Here are some numbered points:
[-30 -26  34 -27 -58  19 -20  -5 -72 -31  49 -49 -81  11 113  69  35 -36
 -60 -25  43 -26 -33  13 -41  22  20  12   1 -64 -25 -52 -65 -76  13  68] 0
[  -5  -15   36  -58   27  -39  -11   21  -69    4   58    5   61   75
   68   36   33    2  -13 -102  -10  -50    7    6  -34   -7   78   23
   -5 -115  -36  -84  -92   53  -30  -47] 1
[ 47  80  -5  72  36 -55 -53   5  34  -8 -69 -45  27 -61 -60 -66   0 -37
  47  95  20  47  35 -20  48  28 -52  21 -21  97 -31  34  77 -11   3 -17] 2
[ 20 -20  16  -3  46  95  15 -68  23 -20 -32  11   9 -12  41 -79 -15 -87
 -73  94   1   6  66  61  42   4 -74  11 -37 112 -12  37   1 -37  31   9] 3
[   3   73  -47   60  -42  -80  -76   19  -43   17   38  -99  -22   12
  -21   50   89  -13  -12    5   45   35  -11  -11  -19   74    0   11
  -12 -108   51  -31   21   16  -42  -14] 4
[  44   29   39   11  -12   31   25  -28  -38  -17   -2   16    2   -2
   12 -113    6   -3  -18   -5   29   22  -15  -30   -3    1  -21  -40
   28    1  -32  -14   32   31   27   32] 5
[-20 -19  39 -39  -5 104  35   3  23  20 -55  69  13  -3  -6 -43 -67  45
   2  34  22 -24  17  12  11 -68 -21   4   1 118 -21  41  16  -4  40  -7] 6
[  0  19  -8  82   1  54  42   8 -56  -1  59 -59  -9 -42  -1   6  46 -74
  -4   5 -26  25 -19  -6  28  48  35  16  29 -66  38   2 -23  10   0  49] 7
[  0  38 -24  -9 -47 -72 -45 -52  -5 -29  52 -73  21 -43  32  27  64   2
 -12  50  21  35  21  25 -44  62 -46 -10 -13 -27  -2 -53   1 -28 -29  20] 8
[-87 -57  -7 -36  11 -37  18 -38  65 -13 -17  -3 -32  -7 -25  58 -77  -1
 -17  30   7 -15  -9 -39  -8  -7 -32 -20  24  74  95 110  16 -47  30  16] 9
[ -7  -2  46 -37  47 -78 -79  -3  64  16 -11 -14  54  16  -5  34 -19   3
  24 -40  -2 -12  32  68  -4  38 -53  48 -15   6   8  16 -16 -10  30 -87] 10
[ 34  33 -14  46  19  20  20  28  23  43 -51   1  13  -3 -62 -17  15  13
  22 -60  -4  21   9  -7  15 -13  55  42 -33 -56 -23 -14  32  35 -58  27] 11
[  6 -21  28 -53  44 -53  -5 -49  94   3  51  15 -35 -25  36 -95 -28 -41
 -18  30  19  51 -10  -7   9  19 -95  12   4  63  30 125   4  12  75 -80] 12
[ 38  -3 -40 -10 -70 -76 -32 -28  -7  13  58 -85 -18 -55  25   5  12  42
   2  87  31  71 -33 -53 -12 -17 -47 -23  -3   8  13 -46 -26 -53   7  57] 13
[  53   52    5   21   76   21  -27   63   14   45  -57    3  115   11
  -35  -35  -18   31   50  -50   17   63   41  -43   71  -80   25   29
  -73   43  -13   52   11   65  -34 -127] 14
[  10   19   23  -36   40   -3  -21   19   13   16  -20   -1   50  -13
    2   10  -33   -4    3   -7   17   59   -8    4   27  -49    8   83
  -34   32   13   17  -31    8    3 -104] 15
[ 26  17  -8  20  13 109  50  11 -22   5 -54  72  11   9 -40 -77  -2 -25
  23 -40 -64 -52  15  44  38  61  38 -19  10 -63 -37   9  61  58  -1  30] 16
[ -39   31  -72   35  -37   15   24   47  -48  -30   17   52  -60  -12
   13    4   19    4   31  -81  -11  -40   -5  -23  -25  -25   29 -115
   -4  -23  -62   -3   39    2 -104   16] 17
[-39  38 -31 -17  25 -47 -20 -16   6 -11  47 -21  -6  24  11  44  20   6
 -17 -32  15  20   2 -53 -14  11 -22 -69  12 -30  34  39  16  18 -30 -38] 18
[ -57  -34   36  -20  -68   45   30   -4  -83  -50  -34  -20  -98   10
    5   41  -45  -62  -32   22   13  -34   36   15   -2   -7  -25   38
  -28   23   46  -21  -51 -103   52   74] 19
Which three points above are nearest to each new point? Their numbers follow each, nearest first.
[-59 -19  35 -29 -60  76 -21   3 -71  11  19 -23 -77  22 105  76   1 -29
 -40 -10  45 -10 -34 -23 -50  16  45  -3 -19 -61 -32 -52 -54 -69  -3  81] 0 19 7
[-16 -30  21 -32  -4 -33  20  -5  65  18 -98  88 -23  26 -93 -14 -54  45
  20  14 -24 -75  49  13  -4  -1 -10  42  17  56   2  16  83  -9  25  -3] 6 9 10
[  5 -26  15 -25  10  53  10  30 -56  -1  16  12  67  66  50  57 -12 -18
  15 -51 -17 -35  28  45 -30  11  69  21 -17  -5 -16 -57 -99  57 -45 -44] 1 15 11
[-39 -26  -4   5  14  88  22  -9  16 -10 -19  60   0   4 -56  29 -29 -27
 -20 -57 -57 -59 -10  22  16   4  -2 -34  11   3  -2  16  13 -27  40  71] 16 6 11
[ -54 -127  -29  -28   21   53   16    0  -40   13   -8   28  -25   28
    2   89  -26  -31   11  -58  -45  -86  -39   65    2   15   88    6
   -7  -53   28    3  -86   22   13   14] 1 0 7
[  -2   -9  -16   34  -55  -64    9  -37   50   14  -57  -12  -89   -5
 -102  -33  -29   19  -34   36    1  -13  -30  -55   -7   42  -23  -21
   41    4   41   31   31  -29   52   70] 9 5 13
[-30   6  22 -31   8 -36 -43  11  52  21 -40  56  53  -2  14  24 -61  72
  31   9   7  38  40 -14  -6 -74 -21  79 -29  78  -2   8  -6 -22  -1 -79] 15 10 6
[ -52  -49  -32   -1  -27   85   46  -69   48  -46    5   40  -32  -31
  -13   22  -36  -20  -29   56  -36  -38   14   65  -26   18  -30 -100
   -1   29   31   59   -2  -58    5  127] 9 19 3
[  11  -36   39  -40  -89  -77    2  -33  -45  -10   15  -35 -105   61
   18   26  -11   22  -79  -27   32  -33  -33   13  -25    7  -34   11
   30  -89   55  -54  -11  -45   68   47] 0 19 13
[ 41   6  59 -71   4 -62 -17 -36 -26   4  39 -68 -20  33  74  -6  57  14
 -81  28  82  54 -42   3 -18  20 -12 104   0 -30  63 -27 -55  28  83 -75] 15 8 10
[  6  75 -39  38  14  25  -8  38  20 -26  21  12  62 -42  25 -26 -10 -27
  53  75  18  84  24 -51  48 -29 -29  -7 -32  92   1   4  12 -16 -22  -9] 2 15 5
[ 61  42  29  -4  18 -22  -8   1  -6  35  74 -40  16  -6  22 -38  60  12
 -24 -35  10  46 -24 -25  -6   0 -19  -1  24 -61   3  -6  21  73 -25 -79] 18 5 15
[ 30 -37  11 -43  27 -14 -27  26   0  35 -18  -1  64  -1  15  26 -23  28
  30 -11 -15  29  14  17  21 -33  45  50 -52   5 -20 -15 -30  11 -40 -26] 15 11 10
[-19  43  17  21 -15  22 -14  23  14  11 -66  34 -25 -57 -13  20  33  49
  54  33  -1   0   6   6 -40   3  10  17  -2  51 -67  -7  60 -99 -60 -10] 11 6 17
[  -1  -20    2   54  -41  -48    4  -43   46    7  -54  -29  -92  -34
 -115    1  -16   28  -27   43    8    8  -27  -31  -20   31  -20  -14
   24   -9   36   20   43  -40   58   92] 9 13 5
[ -1 -18   9   7   9 -22 -56  21 -45  -5  41  -9   6  36  69  -7   1  19
  27 -22  -1 -51  26  24 -32  57  32   5 -28 -54 -62 -46  13  39 -30 -13] 1 18 8
[  1 -27 -39 -34 -13 -61  27  36 -22 -18  15  11   5  37   0  65  -6   4
  17 -56 -46   1  23  15 -12  -3  31  -7 -30 -36  15 -33 -10  53 -19 -22] 18 1 11
[ 38  42 -24  45 -14 101  60  16 -53   0  40 -25  37 -31 -14 -38  94 -44
  17  -8 -41  21 -17  51  39  41  63  -7  39 -70  16 -32  35  17 -29  80] 7 16 11
[ 15  26 -22  56  83  17  15   1  39  27  10  -7  80 -53 -21 -80  23 -20
  23  28  -2  71  11 -34  40  10 -16 -43 -27  63  -9  48  59  43 -11 -52] 2 14 5
[ -54 -123  -32  -35   -4   46   41   14  -22    9   17   45    1   45
   -6  114  -48  -34   -1  -59  -36  -73  -31   55    5   18  118   -3
    6  -65   29  -17  -81   38   -2  -20] 1 7 0
[ 36  26  16   8   8 -19 -31  -3  18   8  59   0 -11  -5  39 -66  22   0
 -38  65  24  30 -14 -32  -2  30 -57  11  76 -14  31  10   9  13  31 -22] 5 18 12
[ 57  22 -37 -13 -58 -94 -20 -40   6  30  63 -71  15 -52  20   7  20  54
  12  81  25  54 -70 -19 -16 -37 -41 -35  21   8  18 -50 -36 -41 -13  60] 13 8 18
[ 20 -49  24 -41  10  42  -5  16 -84 -12  33  12  90  50  66  32  -4 -14
  21 -67 -11 -29  12  43  10 -12  79  18 -17 -37 -28 -70 -86  68 -52 -47] 1 15 11
[  6 -78  54 -44   6  27  48   1 -30   4 -31 -13 -48  60  -8 -56 -21 -41
 -73  -8  40 -85   7  37  17 -24  -8  25  18  -5  11   5 -49  61  72  -7] 5 6 19
[ 29 -22 -24 -31 -13 -34  14  -6 -32  -8  46 -63  91  27  62  44  29  -2
  29  46  11   1  -4  54 -14  15 -16  19   2   9  44 -15 -57  34  15 -24] 8 15 18
[  2 -15 -21  16 -33 -59 -30 -18 -24   1   1 -44 -32  37 -34  33   8   5
 -14 -15  -6 -45   2   5 -16  42  -2 -18  31 -74  37   8  24  16  -6  58] 18 4 8
